In the data rows, zero lies at 4.5, halfway between 4 and 5.
Some points, each followed by its number:
[3 4 7 5 3 4 3 4 3 3 5 4 5 6 6 3 8 7 3 3 8 4 9 5 5 6 2 5 3 4 7 3] 0
[4 5 2 4 8 6 3 5 6 5 4 5 4 4 5 3 4 3 6 5 3 6 2 4 4 4 4 6 5 5 5 4] 1
[3 2 4 5 5 7 4 7 5 3 5 6 4 4 3 5 5 7 3 7 5 5 4 6 5 5 3 7 1 2 4 4] 2
[5 5 5 5 5 3 7 4 4 3 4 5 4 4 4 3 4 6 4 5 6 1 5 4 4 5 2 4 3 5 3 5] 3
[4 8 7 1 3 5 7 2 2 7 3 6 1 5 9 5 6 8 3 5 5 5 6 1 0 8 2 9 2 3 1 6] 4
[6 7 3 5 6 8 3 6 7 6 3 3 4 4 5 6 3 4 6 4 3 3 3 4 4 4 7 2 5 4 4 6] 5
[5 5 7 5 3 4 6 4 4 3 6 5 5 6 6 3 7 2 3 5 5 4 7 5 5 3 3 7 4 3 6 4] 6
[4 3 4 5 4 8 5 7 5 4 3 6 4 3 4 5 2 4 3 7 3 4 4 5 4 3 1 5 3 2 2 4] 7
[4 7 4 4 7 5 5 4 5 6 4 5 4 3 4 7 5 3 6 3 4 5 5 4 4 1 8 5 5 4 6 4] 8
[6 3 3 6 6 3 3 6 6 3 4 3 7 4 6 3 4 4 7 3 3 4 2 7 7 5 6 3 4 4 5 2] 9
[5 6 4 3 6 5 5 5 4 6 4 4 4 1 4 6 4 5 6 3 3 5 2 3 4 4 7 5 5 3 3 4] 10
[2 6 6 1 2 7 7 3 3 7 6 6 2 9 5 5 6 7 2 5 7 5 6 2 1 3 3 3 5 2 6 7] 11
[2 7 7 2 2 4 7 2 2 6 6 7 1 4 3 5 4 8 0 8 9 5 5 2 1 3 2 4 5 6 2 9] 12
[5 4 7 5 2 5 7 3 4 4 6 3 5 9 8 3 9 6 4 3 5 6 8 5 5 2 4 3 2 3 3 4] 13
[4 4 2 4 8 6 2 5 6 5 4 4 4 4 5 3 4 3 6 5 3 6 3 4 4 4 4 6 5 5 6 4] 14
[5 4 4 4 5 4 7 9 5 4 2 6 4 5 4 6 2 5 4 7 2 3 4 5 5 3 1 6 4 3 4 4] 15
[5 1 2 7 7 0 2 6 7 1 4 2 8 6 4 2 5 2 8 3 6 2 4 8 8 3 4 2 5 5 8 1] 16
[5 4 2 5 6 5 5 7 2 3 4 7 4 5 4 5 4 5 3 6 4 6 4 6 4 3 2 8 3 3 4 3] 17
[5 4 7 3 3 3 5 3 7 3 5 4 5 3 1 2 5 7 4 5 8 3 5 5 4 5 4 4 5 6 7 4] 18
[4 4 6 4 3 2 6 5 4 5 6 5 4 5 2 3 5 3 4 4 6 2 4 5 4 4 4 4 4 4 7 5] 19
[6 4 2 7 7 3 2 7 7 3 3 2 7 3 4 5 4 3 8 3 3 4 3 7 7 3 8 6 6 5 6 3] 20
[5 5 2 5 5 4 3 5 5 6 5 3 5 4 5 8 3 4 5 3 4 6 3 4 4 3 7 4 4 4 7 6] 21
[2 7 2 4 3 6 5 3 2 3 9 7 5 5 3 3 3 3 6 3 2 6 3 3 5 3 4 4 9 8 3 3] 22
[6 2 5 4 4 6 7 7 5 2 4 8 4 4 5 6 3 4 5 8 4 4 7 5 5 4 4 4 3 3 2 3] 23
[2 6 3 4 7 3 2 5 5 6 6 2 4 4 5 6 3 3 6 3 2 8 2 5 4 4 6 3 5 6 5 5] 24
[4 6 3 5 5 4 2 5 5 6 5 4 4 4 5 8 3 3 5 3 3 7 3 5 4 2 7 4 5 4 6 5] 25
[7 0 2 9 7 2 2 9 7 0 3 0 9 2 0 1 3 3 9 7 0 1 2 9 9 3 4 1 4 6 5 0] 26
[5 4 3 7 6 3 2 7 6 2 4 2 7 4 3 4 5 2 7 3 3 3 3 7 7 3 7 5 6 4 7 2] 27
[6 1 2 9 7 1 2 8 7 1 3 0 9 4 3 3 2 3 9 3 1 4 5 8 9 6 8 3 6 6 6 0] 28
[6 6 4 5 4 5 5 4 4 5 5 4 4 1 5 3 3 5 4 2 2 5 4 4 5 6 4 7 3 6 5 5] 29
[4 4 2 5 6 6 3 4 4 4 5 4 5 3 4 5 3 5 5 3 4 2 4 5 5 4 4 7 6 4 5 5] 30
[7 3 5 4 6 3 2 4 4 6 5 3 5 6 2 4 5 2 5 4 7 5 5 3 5 4 6 3 2 5 6 6] 31
[6 3 5 5 5 4 2 4 3 5 5 4 5 6 3 4 5 2 5 4 7 5 5 4 5 5 6 3 3 4 5 6] 32
[2 5 3 4 4 7 3 4 2 6 5 4 4 2 5 8 3 4 5 5 5 6 3 4 4 6 6 4 5 4 7 5] 33
[6 5 2 5 4 6 4 5 3 4 6 4 4 3 5 4 4 4 5 3 5 4 2 6 4 6 4 4 3 4 3 6] 34
[1 6 7 0 0 8 7 2 2 8 6 7 1 9 4 5 7 8 2 5 8 5 6 1 0 3 2 4 6 1 5 7] 35
[4 3 7 4 4 2 4 3 5 5 6 4 4 5 6 2 5 6 4 4 4 2 8 4 4 7 3 7 3 7 5 4] 36
[4 7 4 5 8 7 5 5 7 4 4 4 4 4 4 2 3 3 4 2 3 3 4 4 4 7 4 5 7 4 4 5] 37
[6 5 2 5 7 7 4 5 6 6 3 4 4 4 6 5 4 5 6 5 5 4 5 4 4 3 7 4 7 6 4 5] 38
[5 6 3 4 7 7 4 4 7 5 4 4 4 4 6 5 4 5 6 4 5 4 4 4 4 3 6 4 8 6 3 5] 39
[3 2 4 5 4 3 6 3 5 4 3 4 5 7 2 3 4 4 3 7 5 3 6 5 5 4 3 3 5 5 5 6] 40
New points follow, each followed by the number of its nearest point above by angle.
[4 5 4 4 6 5 5 4 4 5 4 4 4 2 4 5 4 5 5 4 3 5 3 4 4 4 6 4 5 4 4 5] 10
[7 4 4 5 4 3 5 4 3 5 5 6 4 4 3 4 4 6 4 7 6 8 5 4 5 3 5 3 4 6 3 4] 12
[0 8 5 2 2 5 2 3 2 5 9 9 3 5 2 6 5 6 3 3 3 9 2 4 2 3 3 4 9 8 5 5] 22
[5 6 4 5 7 7 5 5 7 4 4 4 4 4 4 2 3 4 5 2 3 3 4 4 4 7 4 5 6 4 4 5] 37
[4 4 6 4 4 4 4 4 4 3 5 4 5 5 6 3 7 6 4 3 8 3 9 5 5 6 2 6 3 5 6 3] 0
[3 6 2 4 4 5 5 4 2 3 8 7 4 5 4 4 3 3 5 4 2 6 3 4 5 3 4 4 9 7 3 3] 22
[5 5 4 4 6 5 5 5 4 5 3 4 5 2 5 5 5 5 6 3 3 5 3 4 5 5 6 5 5 4 4 4] 10
[4 5 6 3 4 3 7 5 4 5 6 5 3 4 3 3 4 3 4 4 6 2 4 4 4 4 5 5 5 5 6 5] 19
[4 4 7 5 3 4 4 4 4 3 5 4 5 6 7 2 8 7 3 3 9 3 9 5 5 7 2 6 3 5 6 3] 0
[6 3 7 4 3 2 4 5 4 4 5 4 6 6 5 4 9 6 2 3 6 6 9 4 5 7 3 4 3 5 7 4] 0
[2 4 2 4 4 7 2 5 2 6 4 3 4 2 6 9 4 4 5 5 4 7 2 5 4 6 7 4 5 4 7 5] 33
[2 9 4 3 2 5 5 5 4 3 9 8 4 5 4 1 3 5 5 3 4 8 4 5 4 3 5 4 9 8 0 4] 22
[6 6 4 5 5 7 2 6 6 6 4 3 5 4 5 5 4 3 6 4 3 4 4 4 4 5 7 3 5 4 4 6] 5
[5 5 3 5 5 6 4 5 3 4 5 4 4 3 5 5 4 3 5 3 5 4 3 6 4 6 5 4 4 4 3 6] 34
[2 4 3 5 4 7 2 5 3 6 4 4 4 2 5 8 4 4 5 5 5 6 2 5 4 6 6 4 5 5 6 5] 33
[6 5 3 5 4 5 5 4 4 5 5 4 4 2 5 4 3 5 5 3 2 5 4 4 4 5 4 7 3 6 5 5] 29
[4 4 7 5 4 2 7 2 7 2 3 5 5 2 5 2 4 6 5 6 6 2 5 2 4 2 4 6 2 6 1 5] 3
[4 5 4 4 6 4 4 5 5 5 7 3 4 4 4 4 5 4 5 3 4 4 3 5 4 3 5 3 5 6 5 5] 24
[5 6 2 5 8 5 4 6 7 5 7 3 6 3 3 6 3 2 7 3 4 4 4 5 5 5 7 5 4 6 3 3] 20
[2 8 7 2 2 5 7 2 2 7 7 8 0 4 4 6 5 9 0 8 9 6 5 2 0 3 1 5 6 5 2 9] 12
[7 7 4 5 5 9 2 6 7 6 3 3 4 4 4 6 3 3 6 4 3 4 3 4 4 4 8 2 5 4 4 6] 5
[4 4 2 4 6 7 4 3 4 5 6 4 4 3 4 5 3 6 5 4 5 2 5 4 4 5 3 7 6 4 5 6] 30
[4 4 7 5 4 2 7 2 6 2 4 5 5 3 5 2 5 5 5 5 6 2 6 3 5 3 3 6 3 5 2 5] 3
[4 7 7 2 2 5 6 3 2 7 4 6 1 5 8 5 7 7 3 4 5 5 5 2 1 8 3 9 3 4 2 5] 4
[3 5 7 2 3 3 7 5 4 6 6 5 3 5 1 4 5 3 3 5 7 2 3 4 3 3 4 4 5 4 6 6] 19
[6 6 4 5 6 8 2 6 6 6 3 4 4 4 4 6 3 4 6 5 3 4 3 5 4 5 7 3 5 4 4 6] 5
